(in the rows, 128 means zero)
Families of rows that turns and mirrors carry onto each other, the same ones carrying the whole set onto itself: the rest of each named row's family, in list order:
7 families of 4 rows:
dolog: [ 98 126 129 106 123 147 135 113 113 129 132 126 116 103 129  77 145 124]
Vol: [ 97 109 112 152 108 139 163 130 139 110 147 105 123 151 142 134 130 136]
duvu: [ 90 128 126 102 127 152 165 126 118 146 104 127 126 114 123 101 127 122]
vulav: [165 134 108 120 147 133 113 119 107 158 127 110 140 121 140 118 141 115]
sofat: [148 112 145 125 123  93 113 140 147 123 134 101 134 129 154 158 121 132]
Vob: [169 139 137 125 156 140 137 124 101 143 138 115 134 138 124  92 129 120]
Kal: [ 88 118 124 136 118 130 164 146 118  92 121 119 127 151 124 143 118 128]
Duvo: [148 123 131 140 127  88 117 155 150 119 118 103 128 134 145 150 138 139]
kud: [109 141 154  94 127 139 151  92 141 133 116 132 117 121 116 101 144 121]
Kizul: [112 120 145 102 118 143 165 118 141 126 117 124 125 101 139  82 120 141]
levav: [ 90 110 127 154  97 142 140 129 132  86 137 120 123 129 135 123 129 136]
savos: [ 85 110 128 110 117 150 150 117 126 126 116 117 105 123 117  89 139 132]
pap: [150 144 127 117 157 130 127 139  97 157 105 121 135 131 111 118 133 109]
tasu: [100 131 141 130 112 143 155  98 140  88 138 128 135 151 130 143 130 121]
sediz: [157 146 138 133 148 131 103 136 118 158 128 122 138 118 134  99 152 114]
Bam: [161 155 147 126 148 141 122 101 127 148 123 127 143 142 117 128 143 107]
daloz: [155 125 140 139 138 100  96 155 135 121 105 110 137 137 133 143 141 127]
Duz: [108 114 114 105 117 141 150 107 126 143 116 111  98 106 118  90 136 135]
tolar: [ 99 104 138 136 113 129 159 125 142 118 162  99 116 155 140 137 122 134]
Tifig: [169 125 153 146 121 113 127 148 152 121 103 116 140 117 138 132 114 145]
Vevun: [141 132 137 145 129 111 126 163 134 124  94 119 149 133 133 162 119 125]
perur: [125 114 131 146 119 136 160 130 118  76 147 113 131 152 135 126 110 137]
poras: [145 132 122 117 147 152 111 116 106 162 114 119 141 120 129  99 143 110]
pobit: [168 122 126 114 140 131 106 104 105 155 135 103 128 121 129 126 123 115]
siv: [115 107 135 110 114 148 149  99 133 159 130 106 100 112 118 100 123 133]
Pef: [147 138 159 138 121 109 120 120 157 104 105 124 133 138 120 160 132 128]
gune: [146 126 144 170 120 109 106 158 143 111 123 115 131 135 130 141 136 133]
lur: [ 95 108 128 155 110 135 143 144 143  95 133 113 139 153 144 144 131 132]

The rest of the family of tasu: kud, Bam, Pef
The rest of the family of duvu: Kal, pap, Vevun
The rest of the family of Duvo: Vol, vulav, Duz
The rest of the family of daloz: savos, poras, lur

Families of rows that turns and mirrors carry onto each other, the same ones carrying the whole set onto itself: the rest of each named row's family, in list order:
5 families of 4 rows:
dugef: [ 87 101  65 133 120 119 131 126 125 151 116 116 155 154  89 145 108 130
 118]
mar: [ 99 110  65 129 124 124 142 110 128 161 123 138 165 148  84 146  95 151
 122]
mos: [ 98 155  81 154 141 146 108 132 155 167 145 108 140 128 104 135 138  89
 112]
Vege: [ 93 176  64 160 137 141 117 127 148 162 143 121 137 111  89 133 137 108
 120]
safo: [113  97  69 135 115 114 129 136 125 158 122 140 154 155 100 142 103 140
 119]
Durin: [ 90 147 127 180  91 121 133 128 182 163 117 121 166 100 111 141 130 156
  96]
faf: [115 134  93 143 103 106 122 115 190 205 130 161 156  98  91 100 111 127
 112]
fuli: [ 90 151  62 145 133 139 111 141 147 163 130 113 129 125  85 131 128  89
 118]
mopip: [128 141  96 141  97 112 119 135 189 196 114 158 163 105  93 103  91 137
 114]
ren: [111 128 108 143  96 119 119 121 195 198 111 163 164 100  87 116  96 138
 100]
mosib: [103 145 113 186 101 122 149 122 173 164 117 111 177 125 110 154 136 159
  97]
Kig: [ 99 106  60 128 121 131 128 130 125 151 115 134 154 147  84 146 101 140
 124]
donul: [121 140  94 147  96 109 123 127 198 198 108 159 164  96  83 110 113 133
 106]
ginus: [ 96 151 126 175 100 121 137 121 180 161 124 103 179 114 120 136 125 156
 106]
mivuf: [ 95 143 126 169  96 126 150 124 186 166 109 111 175 111 108 148 128 161
 100]
sif: [134 143  86 148 107 121 125 127 193 207 113 163 163 113  79 119 105 125
 105]
bokeg: [ 91 142 129 169  99 128 157 130 171 164 127 112 159 112 119 148 121 164
 107]
soboz: [ 97 158  57 159 138 132  99 137 154 166 139 107 136 118 101 123 131 100
 124]
Taliz: [100 102  68 131 126 127 131 129 133 160 118 117 160 154 101 147  89 146
 126]
Keb: [ 86 154  63 153 138 146 103 125 147 155 137 110 142 121  89 134 140  99
 119]

The rest of the family of bokeg: mos, safo, faf
The rest of the family of mivuf: Kig, donul, Keb
The rest of the family of Durin: dugef, fuli, ren
The rest of the family of Vege: mar, mosib, sif

Families of rows that turns and mirrors carry onto each other, the same ones carrying the whole set onto itself: the rest of each named row's family, in list order:
5 families of 6 rows:
tud: [119 134 154 140 126 121 133 150  91 117 105 132  91 110 127  99 131]
gul: [149 103 129 126 146 139 138 102 129 123 132 130 168 152 131 151 143]
bek: [108 106 150 143 127 106 143 112 153 120 142 158 138 154 112 140 124]
keto: [147 131 104 110 156 117 118 125 108 115 129 122 157 136 130 161 142]
non: [114 118 162 149 141 122 117 101 154 129 140 169 129 149 119 121 122]
Tavu: [ 90 120 167 156 133 116 147 131 123 119 130 157 105 125 116 112 137]
Lata: [120 114 153 148 123 131 131  92 147 123 143 173 136 131 115 120 117]
Dudot: [155 142 103 126 142 115 117 140 100 111  98 114 112 112 125 145 122]
Funu: [110 119 161 148 127 133 152 117 124 112 120 169 105 100 102 118 120]
tizir: [100 104 174 145 137 118 134 120 139 124 131 160 106 105 115 115 138]
Ped: [115 134 155 135 114 113 130 155 106 114  93 135  94 115 121  98 123]
vos: [135 119 135 125 123 134 113  88 128 126 139 146 172 149 123 129 137]
dez: [130 121 139 130 151 131 114 105 131 124 133 142 167 165 123 138 144]
nipo: [154 125 108 103 122 122 133 145  99 116 124 130 159 143 125 148 139]
fizi: [159 127 113 125 123 120 118 142  98 120 100 116 104 100 135 121 134]
Fes: [146 110 124 130 119 121 131 116 135 125 128 138 170 173 119 144 128]
kori: [121 119 154 136 130 131 128 147 106 119  99 140  95  90 123 102 148]
Taka: [163 120 101 113 130 123 128 141  90 126 136 130 153 140 122 154 138]
Getaz: [109 108 155 162 131 110 140 103 148 128 146 154 133 156 111 135 130]
fef: [154 133 113 119 123 111 119 154  80 122 117 121 107 114 129 127 124]
Zom: [106 131 158 148 141 128 132 135 130 119 125 182  99 105 111 115 133]
kub: [141 136 115 104 116 103 121 161  92 112 111 124 111 110 131 128 121]
voku: [142 131 117 119 131 109 111 128  90 105  99 105 123 102 114 137 127]
Luku: [125 130 144 141 129 127 138 137  97 103  86 131  99  92 101 120 121]
rop: [140 126 110 106 131 117 107 112  97 111 129 121 167 126 122 147 145]
Fas: [ 86 116 169 144 125 115 149 136 129 113 119 163 116 128 110 112 139]
tavo: [123  95 165 149 139 123 131  92 151 129 135 148 134 147 124 130 126]
zipo: [134 141 136 144 138 133 133 154 101 111  87 146  96 102 116 116 132]
Pov: [146 105 125 142 130 126 134 111 125 132 134 138 163 170 115 150 137]
nin: [162 118 102 111 135 122 130 124 110 119 129 121 144 117 140 157 143]

The rest of the family of Taka: tud, Tavu, Getaz, fef, Pov
The rest of the family of Dudot: keto, non, dez, Zom, zipo
The rest of the family of nipo: bek, Ped, Fes, kub, Fas
The rest of the family of kori: gul, tizir, fizi, tavo, nin

Families of rows that turns and mirrors carry onto each other, the same ones carrying the whole set onto itself: the rest of each named row's family, in list order:
5 families of 8 rows:
zarov: [115 114 104 112 146 144 119 107 113 106 160 125 124 162 157 148 129 137
 115 147  96 111 181 116 130 122 126 127 149 124 141 117 118 138]
sivub: [105 107 133  84 156 156 112  92 128  87 169  98 117 155 123  95 140 139
  81 102  95 128 124 151 118 119 122 119 128 146 171 121 132 151]
fov: [112 111 116  97 107 161 148  99 120 110 108  99 154 118 128 122 135 120
 148  87 105 136 135 140  87 149 108 122 153 180 148  83 147 146]
rami: [137 106 115 102 117 147  94 104 149 122 118 108 146 118 132 108 166 114
 124  89 118 124 161 120 159 161 116 112 186 138 180 101 123 152]
Vig: [144  87 121 106 165 175 117  95 104  98 101 135 110 135 144 110 157 143
  84 130  90 107 165 139 139 116 147 104 122 157 169  81 134 159]
Fuv: [137  86 132 118 159 175 116 107  93  90  92 150 115 143 150 109 142 128
  74 131  94 102 146 132 133 137 127 105 146 159 147  77 116 169]
tupi: [ 93 126 125  85 149 163 108 110 121  69 158  96 116 157 125 107 142 147
  90 117  90 123 111 138 117 108 102 132 148 145 161  94 122 138]
sinez: [135 105 116  96 110 153 146 101 134 105 107 120 153 126 125 114 148 137
 155  85 110 109 132 154  76 146  90 115 138 163 148  92 131 135]
Segu: [115 131 105 102 134 127 126 114  99 109 154 127 120 128 136 140 113 137
 114 142  92 119 176 118 139  93 112 137 131 144 133 110 119 138]
dilus: [ 96 130 141 123  99 152 126 117 151  62 101 128 113 114 130 108 171 132
 106  92 120 118 164 124 153 134 111 129 150 163 143  68 122 120]
Govok: [ 95 112 134 127 114 151 142  95 164  86  95 141 138 115 123 124 160 106
 108  71 117 124 156 137 146 124 122 133 148 172 144  60 134 138]
mison: [123 100 129 105 105 159 145 103 111 100  96 116 156 145 139 103 150 136
 148  94  98 138 134 138  84 148  88 110 158 164 145 100 116 161]
gosan: [103 125 129  68 148 154 113 103 114  82 157 110 103 147 113  98 144 146
  77 109  92 118 129 155 107 124 125 127 120 139 167 104 127 143]
tum: [122 123 110 110 136 137 124 101 113 122 150 124 107 147 152 146 117 135
 113 149 109  95 161 122 124 121 112 133 148 132 139 125 116 140]
tulik: [137 110 111 111 118 148  84 121 152 107 127 114 132 108 137 109 178 118
 112  86 123 114 139 123 136 166 119 135 191 151 146  96 114 149]
fopu: [107 121 128 130 109 153 158 113 171  77 105 127 118 119 126 118 153 110
 109  80 113 106 181 132 137 138 117 123 136 147 136  74 126 128]
fom: [ 97 127 121 114 111 161 146 108 150  70 107 118 121 115 120 117 163 126
 114  67 120 111 185 138 133 133 120 115 146 147 138  59 138 131]
togiv: [114 125 104  72 144 132 147 122 141 106 114 125 140 110 142 131 147 119
 141 104  79 143 175 129 146 131 106 111 147 186 156  90 105 194]
kodi: [113 114 117  81 135 132 137 142 150  79 110 132 136 124 151 134 162 121
 140  99  61 138 163 132 115 115 103  99 164 179 152  86 114 181]
natof: [137 115 107  86 120 144  76 117 148 120 130 117 148 117 114 100 167 101
 119  78 131 125 155 134 154 145 111 135 170 157 163  80 112 156]
zakun: [133  99 110 106 107 168 156 102 109 104 100 122 172 119 130 112 129 129
 154  99 116 126 157 145  95 142 106 118 134 174 148  92 121 155]
fusud: [141  98 115  96 136 137  87 110 108 102 143 158 156 168 134  97 133 121
 116 115 106 104 150 171 153 131 119 138 131 144 107  88 131 153]
vapo: [150  90 108  99 159 179 116  93  95 119 101 142 136 139 131  99 137 133
  73 123  91 110 146 138 131 133 137 126 124 169 156  81 120 167]
bukol: [129 106 126  83 130 135  95 128 123  84 136 158 134 181 137 115 139 121
 118 125 100  82 151 175 145 112 117 120 135 135 124  78 141 151]
Nez: [119 120 111 113 125 139 127 112 102  98 155 114 107 126 163 136 132 143
 113 148  85 124 155 123 128 104 129 134 164 126 141 119 117 141]
lufop: [102 126 117  65 134 123 124 119 151  96 108 126 130 131 140 126 173 132
 141  88  73 126 175 134 140 131  98  96 149 191 163  98 132 182]
tekar: [118 113 108  70 138 117 144 129 142  96  93 142 130 121 139 121 149 119
 144  93  90 140 165 138 150 132  97 109 167 194 148  86 140 173]
gitis: [145  98 117  96 154 184 115 103 107  89 100 151 118 132 128  91 143 133
  67 144 104 111 164 134 129 125 146 132 131 150 148  97 133 154]
vola: [119  87 122 105 125 152 155  92 135 112 108 127 151 129 133 114 141 141
 148  75 118 132 137 143  89 152  92 101 149 167 148  91 120 134]
dedo: [139  91 133 101 128 129  80 125 113  81 132 162 127 176 150 105 159 128
 104 110  99 107 137 170 134 118 125 123 143 164 113  92 134 157]
fol: [130 112 113  94 112 129 102 109 156 127 120 131 137 120 133 122 160 117
 117  80 125 123 146 139 151 169 116 120 191 151 176 106 111 150]
rab: [ 96 122 114  84 152 161 120 108 124  71 169 108 131 140 112 108 133 123
  77 111  88 129 131 138 138 107 118 135 114 156 176  97 125 145]
liluz: [126 122  98  99 123 138 103 101 139 110 120 113 138 118 128 106 161  98
 132  76 125 132 161 126 143 145 100 147 199 146 167  97 130 150]
ton: [108 104 125  80 165 152 127 111 120  68 159 120 132 164 116  97 139 136
  95 126  96 134 130 133 110 113 117 146 115 152 170 116 129 146]
zomu: [143  82 115 117 166 174 126  95 107  98 103 143 110 155 134 113 153 128
  80 137  92 123 154 145 133 131 140 105 117 141 168  86 112 149]
fetu: [122  99 126  71 132 133  85 124 116  95 144 170 138 166 134 118 144 145
 103 121 105  87 149 166 137 121 124 112 139 141 117  97 143 151]
Dini: [124 102 126  81 146 150  78 111 117  98 135 154 146 177 134 114 150 114
 121 146  88 119 148 165 132 118 122 126 126 147 110  90 136 160]
Gesip: [118 126 137  99 142 132 109 110 106 115 154 129 118 127 130 144 125 133
 102 156 106 117 161 109 135 120 133 144 140 127 133 112 121 148]
vevek: [101 125  95  71 121 128 131 131 142  96 105 122 126 138 146 136 172 114
 148  92  73 127 181 140 133 134 111 104 157 176 172  83 128 175]
zodas: [ 93 126 125 114 102 151 139 111 165  82 119 127 138 124 113 100 148 127
 109  72 131 118 169 132 147 122 118 148 130 170 134  73 120 129]

The rest of the family of zarov: gosan, fom, vola, fol, zomu, fetu, vevek
The rest of the family of lufop: sivub, rami, Vig, sinez, tum, fopu, bukol
The rest of the family of Gesip: fov, Govok, tekar, gitis, liluz, ton, Dini

